128 stands for zero in the data rows.
Some points, one per row:
[156  98 166 125 133 176 114 137]
[116  88 135  69 115 209 139 167]
[ 94  95 115  43 118 210 127 154]
[165 139 137 174 128  59 128 112]
[100 115 152 116 153 183 116 143]
[126 201  81 116 118  54 149 101]
[ 71 203 113  45  66 162 187 153]
[126  90 128 141 155 181  91 166]
[104 199  91 134  73 114 134 141]
[114 182  79  69  97  94 163 121]
[117  94 147 118 152 183 115 140]
[101 152 132 118 104 163 136 141]
[159  82 134 200 164 127  71 126]
[107 122 126  86  86 173 150 136]
[126  95 120 111 140 176 114 135]
[ 87 196  93 123 103 113 186 111]
[144 152 136 146 117  88 135 112]
[125 114 145 153 161 142  96 145]
[129  67 145 110 148 202 133 149]
[160 162 141 182 138  39 141 102]
[138 143 140 160 156  69 157 102]
[188   7 178 170 183 173  91 149]
[134 189 122 154 158  55 108 119]
[ 96 203  88 103  86  97 141 144]
[162  92 151 142 141 139  95 153]
[177   0 146 121 196 213  74 145]
[137 175 135 185 109  66 135 112]
[141  97 158  93 152 177 181 124]
[143  44 154 117 162 208  80 141]
[132 189 119 156  99  73 156 100]
[ 96 128 131  73 118 171 168 135]
[142  74 128 122 161 161  97 110]
[120 219  78 181 106  23 116 129]
[126 102 154 155 131 158 140 154]
[155  90 125 180 152 117  77 129]
[119 196 124 133 101  79 173 130]
[147 106 129 114 120  96  99 123]
[ 72 179 104 113 126 131 142 149]
[125 118 108 114 129 150 126 149]
[105 153 113  45  96 175 157 145]
[170  76 135 174 175 117  86 120]
[110 184  90  83 107 126 173 132]
[183  80 178 221 199  75  85 114]
[124 141 124 130  91 132 114 160]
[158 121 121 126 120  85 103 112]
[163  94 119 153 166 107 106 105]
[112 142 132 123 129 114 137 100]
Here are 12 more points, each followed by its number:
[146 133 136 147 138  90 146 108] 0
[147 142 135 146 128  75 122 116] 1
[164  80 162 158 176 105 127 120] 2
[ 70 174 136  67  97 162 201 110] 3
[ 86 183 114  84 108 112 173 139] 4
[147 134 133 157 120  78 118 100] 5
[200  32 178 137 183 141 115 114] 6
[152  89 124 151 141 140  70 174] 7
[ 93 236  73  88  52  86 194 112] 8
[139 117 141 191 157  98 102 123] 9
[145 110 138 161 119 112 100 133] 10
[ 86 177  82  75 100 162 169 119] 11
Which of these numbered points is nearest to each point below, ignoring the 2 directions in which the first points spread most? Its number follows each.
[175 107 131 203 144  67  57 151] > 7
[159 113 151 159 155 113 130 107] > 0
[106 131 130  82  89 170 156 115] > 5
[114 121 142  88 113 139 138 101] > 5
[144 106 124 162 110 122 108 144] > 10
[162 152 118 169 120  75 136 100] > 8
[133 149 105 149 115  92 142 125] > 8
[179  59 149 121 169 120 119 102] > 6
[175  65 145 120 181 146 122 131] > 2
[152 111 155 161 146 109 132 106] > 0
[115  99 173 145 128 160 136  98] > 3
[170  56 211 192 183 102 108  85] > 3
[174 140 138 185 155  39 137  86] > 0
[109 154  86  95 148 134 144 113] > 11
[ 97  96 115  40 129 245 153 145] > 11
[154 222  80 178  99   0 151  69] > 8
[200  78 139 249 210  57  72 105] > 11
[151 144 117 132 142 111 166  91] > 0
[148  94 124 156 132 135  69 185] > 7
[167  92 102 110 128 138 137 107] > 8
[123  97 150 164 157 152 114 132] > 9
[145 149 119 160 114  93 140 124] > 8
[ 98 155 116 122  87 117 131 140] > 10
[120 109 125 105 135 153 141 117] > 0
[140   9 158 148 199 244  91 124] > 11
[179  88 140 208 161  79 108 110] > 8
[ 73 154 106 113 103 146 133 129] > 9
[168  90 124 173 123 109  54 165] > 7
[101 121 124  82  91 190 109 192] > 7
[185 120 137 224 162  43 124 117] > 0
[ 61 167 106  92 111 157 117 147] > 9
[141  60 155 169 197 197  87 147] > 9
[154 159 114 121 148  47 143  99] > 6
[ 89 129 141  66 145 179 152 151] > 4
[ 77  76 119  35  92 255  86 198] > 7
[108 166 110 136  81 106 147 139] > 10
[119 217 111 197 133  29 146 106] > 9
[131  98 147  94 142 164 173 112] > 0
[209 171 103 250 107   0  70 135] > 7
[132 121 122 109 118 124 131 104] > 5
[134  70 116 113 121 189  73 162] > 7
[137  33 145 117 161 186 117 148] > 4
